M: several groups of rows, each row roughly a mix of its group's hidden directions; some rows fit no group:
M (110 x 10):
[[ 13  -3 -18 -14  18 -17 -11   8   9   5]
 [ 24 -12   1  -2  -2  -8  -1  26   0   8]
 [ -2  25  -2  -4   2   9 -20  19   4   9]
 [  6  -3 -17  -8   4  -6 -18  13 -14  21]
 [ -8  14   7  26 -16 -11   2   3 -14  -4]
 [ 10 -16  21   2   3 -27   3   4  -5  -1]
 [  5   1   1 -20  23 -19   8   0   9  11]
 [ -9 -16 -14   8 -22   1  18  -3  11   6]
 [-22  -8  -8  20 -20  -7  -2  -6 -10  -1]
 [-13  11  -8   5  17 -25 -10  13  -1  -6]
 [ 14 -22  -2  -9  12   3 -25   3  -4  -5]
 [ 11  23  -7   2  -5   3   6 -28   4  -2]
 [  7   8  11  18   1   4   0   8  29   8]
 [ 10  12   3  22  -2  -8  -6 -22 -12  11]
 [  8  -6  -9 -17  17  -8  13   4  15 -17]
 [ 15 -25 -10  -5   3  -2  19  -3  -6 -13]
 [  3  12   2  13   5   4   4 -31 -15  -3]
 [-17  12  22   2 -15  10   7  16   1   0]
 [ 11  -2  -7   1  17 -20 -13  19  13  -2]
 [  0 -24  -8  18 -17  -2  -4 -12  -1  14]
 [  3  -6  15  20   3  15  -1  -8 -24  -1]
 [-11   9   4  -1  20 -11  -2  -9  -2 -27]
 [-19  13  -4  19   3   8  -4  -1  13  20]
 [ 11   9  14  -8 -13 -22  16  -9 -10   0]
 [  3 -17  23 -13  12   1   9  11  -6 -14]
 [ 10  18  25  -6   1  17   7  -2   3 -11]
 [ -4  14   2  12 -27   9  16  -9   9   4]
 [ 15 -24 -16  -2  -1 -12   0   4 -12  14]
 [ -5  -6   5 -30  15 -15  -1  -7  -8   2]
 [ 21  -7   9  19  -1  15 -13  -5 -15   3]
 [ 18   7 -22  -9   4 -10   9   9  18   2]
 [  7 -27  -6   3  14   7  -7  20   4  -3]
 [  0 -25   9  20  -9  -1 -12   4 -12   8]
 [  5  -1 -12  13 -13   3   6  -6 -18  26]
 [ 23 -22  -6   0   9   3  -7   2  -2 -20]
 [ 10 -14   0   2  27  -1 -12  -4 -20  -3]
 [ -6  -8 -20  -7  18 -18 -15  11   5  -3]
 [ -3  -8 -22   3   2  -1 -20   3  -7  23]
 [ 15   4   5  24   3  -2 -11 -21  -2 -13]
 [  3 -10 -15  -8  17   9 -11   7  26   4]
 [  2 -10  13 -14  -5  13  27  -8  -5 -10]
 [-22  17  -6  12   1  15 -14  -9  12   1]
 [  0 -20  20   4   9 -22   5  -6  -5  -9]
 [ 22  -9 -20  -1 -12 -11   4   7  -7  14]
 [ -4   1  23   6  -2  13   6  16  -9 -21]
 [-15  -2  -3 -27 -11  13  -6   2  17   1]
 [  7  13   9  -2  27  -6 -12  -7 -17  -6]
 [-15  -4 -16  -9  18 -15  16  -4  13   3]
 [-22  -7   4  -3 -12 -12  -5 -10 -24  -3]
 [ 13 -16  11  -1 -10  12   2  -1  23 -15]
 [  4 -13  -5  -5 -25 -12 -11 -16 -10  -9]
 [ 21   4   6   7  -4  23 -17  11   6  -2]
 [ 11  -1  -5  21 -21  20  -5   2  -5   6]
 [ 12   2   7  14  -3 -11  22   3  24  -1]
 [-20   4 -18   3  11  -7  21  -5  12   2]
 [  0 -10  19   2   1  20 -22   0 -16   3]
 [  5  17  17  -1  10  14 -18  -3 -16  10]
 [ 15   8  10  11  -7  16 -14  13   3 -19]
 [ -2 -11 -26   3  10 -17 -10 -12 -12   3]
 [ 16  -2 -10  14   1 -31  -1   0   3  -8]
 [ 10 -11 -16  -9  -4   3  17 -11 -13  20]
 [  0   2  -4  21 -19  12 -18   6 -16   1]
 [ -4  -7   2  14   0  -6   0   1  29  22]
 [ 17  27   7  18 -10  -4   0  -2   0   7]
 [ -5  11 -18 -12  13 -21   9 -12   9  -3]
 [-18  -8  14   7 -19  12  -9   3  -3  18]
 [ -8 -29  -9   3  11  15   7  -8   2 -10]
 [-25   1   7   3  -5  19  18  -5  -9   8]
 [  4  -5   3   0 -23  -1 -10  24  16   8]
 [ 26 -14  -6   3  -8  15  -5  17   6  -2]
 [ 14 -14  -2   1 -11  -2  -6  15  -3  28]
 [ -6 -29 -12 -17  -4  -3  -9  -6  -5  -9]
 [-15  18  16   3  -3   9  11 -15  10 -16]
 [ -9   7  27   0  -8   9  17 -10   9 -12]
 [ 14 -10  10 -11  -6  10  25 -12  13  -1]
 [-19   6   6  17  -2 -27   3   3   6  -6]
 [ -9  32 -13   0  -8  13  -5  -6   5   2]
 [ 15  25 -11  -8  -9   7  -4  18   2   6]
 [ 10 -13  -4 -13 -10 -10 -24   1  16 -11]
 [ 14  -6   4 -12   6 -26   8   1 -17  -9]
 [ 10   2  -5 -22  12  26   7  -8   2   7]
 [  9   8   5   6  15 -17  -8  15   7 -23]
 [ -8  10 -10  -5 -13   0  23  15  17   9]
 [  1   2 -13  -1   4  16 -21  12  -7 -22]
 [  8  16 -20  14  -1 -22  -5  -6   5  -8]
 [ -3  24  -3  13 -14   5   9 -13  16  -9]
 [-15   2 -17  -4  -7 -12  24   2  15   7]
 [ -6 -14   0 -21  16 -12  -3  -5  14  17]
 [  1  11 -31   3   4  -8 -18   0  -5   6]
 [-19 -12   1   0  -3 -12  19 -13  18   6]
 [-15 -13 -13  -8 -20  -8   0  -9  19   6]
 [  4  11  10 -14   0   9  17  -6 -11 -24]
 [ -2   0   8   7  -2  -5 -22   6  -7  29]
 [ -9   3 -15  -3 -14 -15   9 -21  17  -3]
 [  3  -6 -23  13 -17   9   6  -1 -20  -5]
 [ 16  24 -18   6 -14  -2   0   8   9   2]
 [-18 -10  13  13 -17   6  -9  -4  -9  18]
 [-19 -17  -6  15   4   3 -16 -12   4  15]
 [ -5  -7   5 -23   5  -3  -9  20  12 -18]
 [-32   2   8  -9   0  -6   5 -16 -10   1]
 [ 10 -15 -13 -10 -22  -4 -12   4   1  18]
 [  2  27 -18   0 -16  12   2  -4   5   7]
 [ 29 -12  -3   1  -9  -6   8  20   4   3]
 [ 23 -19 -10  -8   5 -11   2  16 -11   3]
 [  2  -4   6 -26   8 -11  15 -13 -11  10]
 [  1   2 -10 -10   8   6  -5  -6 -14  32]
 [ 15 -22   8 -10  -5   9 -14  -2  15  13]
 [ -5   0  -6  -9  20  -7  21   1  -1 -23]
 [ 15  -9 -16  15  12  -3   2 -13 -11  18]
 [  8 -22 -11 -12  -5  12   2  19  14  -7]]
which group is each row in? (one row of each group first):
[-15  11  -2 -19 -12  -7 -14  -8  17  11] -> (112)
[-11  10  31   0  -7  13   6   0  10  -2] -> (10)
[ 22  -3 -19   9   2  18  -3  10  11   9] -> (56)

[  5   5  19 -12  -2  19 -17  -5 -11  15] -> (56)
[ -3   8  14  14 -10  23  19   4  -9  -5] -> (112)
[ 16   3 -17  18   6  -7  14 -19  -6   5] -> (112)
[ -3  20  26   2   6   4 -14   3 -13  -2] -> (112)
[ -8  20 -27   6   4  11  -9  -6   6  -6] -> (10)
[-25  -7  -4 -17   1 -10   4 -13   8 -15] -> (112)
[  8   0 -16 -12  13  18  21  -4  14  -1] -> (56)
[ 16  17   6   5 -18 -12 -18   2  13   3] -> (112)
[ -9  18  -1  -4   7  -9   9   2 -21 -22] -> (56)
